Where one turn sends some rows of the set: a few examples, then the rows asked
j_589: [  4  -5  -9 -25 -11  27  -6  17   6 -11  10   9  -5  23   1  -3 -13   0
   9   1  -1  12  12]
j_717: [-15  -7   3  -9 -15  12  -6  18   9   4  -2 -10  -1  22 -20   0 -11   0
  11   8  -8  14   8]
j_201: [-13  -4   9  -9 -14  12   7  12  10   1  -4 -12   2  18 -20  -4 -12  -6
   7  10  -5  13  15]
j_109: [  2   4  11  -6   2   2 -19 -15   6 -17 -10   5   6   2  -2  13  12 -14
  -9   9   3 -10   2]
j_21: [  1   4  12   4   0  19  -6   0 -13 -11  -9   6  -2  15   1  -3  -2  -8
  20   5 -21 -12   1]
j_397: [-15  -2  -3 -21   2  19 -13  -5   8 -12 -13   7  -1   7  -2  23 -11   2
 -10  -7  -2  -4   2]
j_703: [ -9   2  -4   1 -19  -5  -4   3  -3  -5   7  -6 -14   3   4  18   1  11
  -6 -10 -13   4  12]
j_209: [ -3  -9 -13   6  12   8  -1  11   8  -2   1  -2   9  19  19   9   2   5
  -3   4   8   7   7]
j_386: [  3   6  11  -2  -6  -8  -4  -8   3   0  -5  14  16   2   3 -13   8   2
  -3   2   3 -10  -8]
j_847: [ -2   1  -1 -22  -2  16  -3  -3  16  -2   7  -1  -9 -22  -8  -6   0   8
  -1   6  -8  11  -5]
j_666: [ -8  -1   9   0   1 -16   3  12   4   0  -9  14 -13   5   2  10  12  -5
  -9  17 -10  11  -7]
j_264: [  1   5  10 -10  -2   2 -10  -5  -2   4  -2   3  10   7  12   4  33   3
   1  13  -1  -8  -4]
j_637: [ -8  14  17 -21  -1 -15 -12  10  14 -15  -3  -3   0   6   4   1   2  -2
  -2   2   1  18 -10]
j_203: [-17   3   8   7   9  26   9  20   9   4   1  -1 -16   8 -15   2   4   3
  15   6  -4   9  13]
j_222: [ -9  -4  16 -16 -12  15  -2  19   6  -5  -4  17   5   6   3   5  15 -23
  10  -2 -10 -11   8]
j_947: [ -7 -16  10  -2  20  -2  -6   7   9 -22   7  -3 -13   3  -5  11   6   5
   7  -1 -15   0   0]
j_738: [-13   6   9   6   8  15   8  19  -1   2  11  -5 -16   7 -17  -7   8   2
  13   7  -1   7  19]
j_759: [ -8  18  17  -9   1  21 -23  10   2   9  12  -6   3  15   0  -2   1 -11
  -1  -4   6 -10  -6]
j_956: [-14  -9 -20 -14  14   6 -15   9   8 -13 -10  -5   3   8 -15 -14  11  -3
  -5   5  -9   1   2]
j_568: [ -8  -8  23  -9   7  -6  -4 -12  -9  -9   4  -4   3   5   3   6  11 -12
  -7   0  -3  -8 -10]
j_970: [ -3   7 -12  -8   1  23  -5  17   3  -3  12   2 -29  17  -7  -6   7  -7
   3  -8  -1  -4  17]
j_6: [  3   5   1 -10  22   0  -7  -4  -8  10 -13  10 -20   9   2   4   6   3
 -13   9   4   1   6]
j_825: [ -1   6 -11  -7   0  25  -5  15  -5  -9  16   5 -24  15  -4   0  12 -11
   7  -1   7   5  12]
j_875: [ -3  16  -5 -27   8  -5 -14  -4  -5 -11 -19   1  -6   6  14  -8   0  -3
   8   1   4   1   3]
j_139: [ 22  -6  21  -2  -2   9 -11   2  13  13   4   0  -7  20 -12   2   9  -8
   2  -2  -4  -4   4]
j_346: [ -7  -2   0 -12  -6  -9   0   9  25  13  -5  -6   6   5   6  -9   0  13
   7  -4   0  -8   6]
j_70: [  1   4 -18  -3  -1  10 -18   3   2   8   8  10 -13   9   4  -1  14  14
   3  15  -6  -6 -16]
j_866: [  2   3 -10 -23 -18  27  -2  12   5  -8   2   7  -2  27  -7  -2  -5  -6
   0   2   5  14   9]

j_717 -> j_203
j_956 -> j_847
j_139 -> j_21
Now these:
j_397 -> j_346
j_386 -> j_568
j_666 -> j_6
j_825 -> j_866

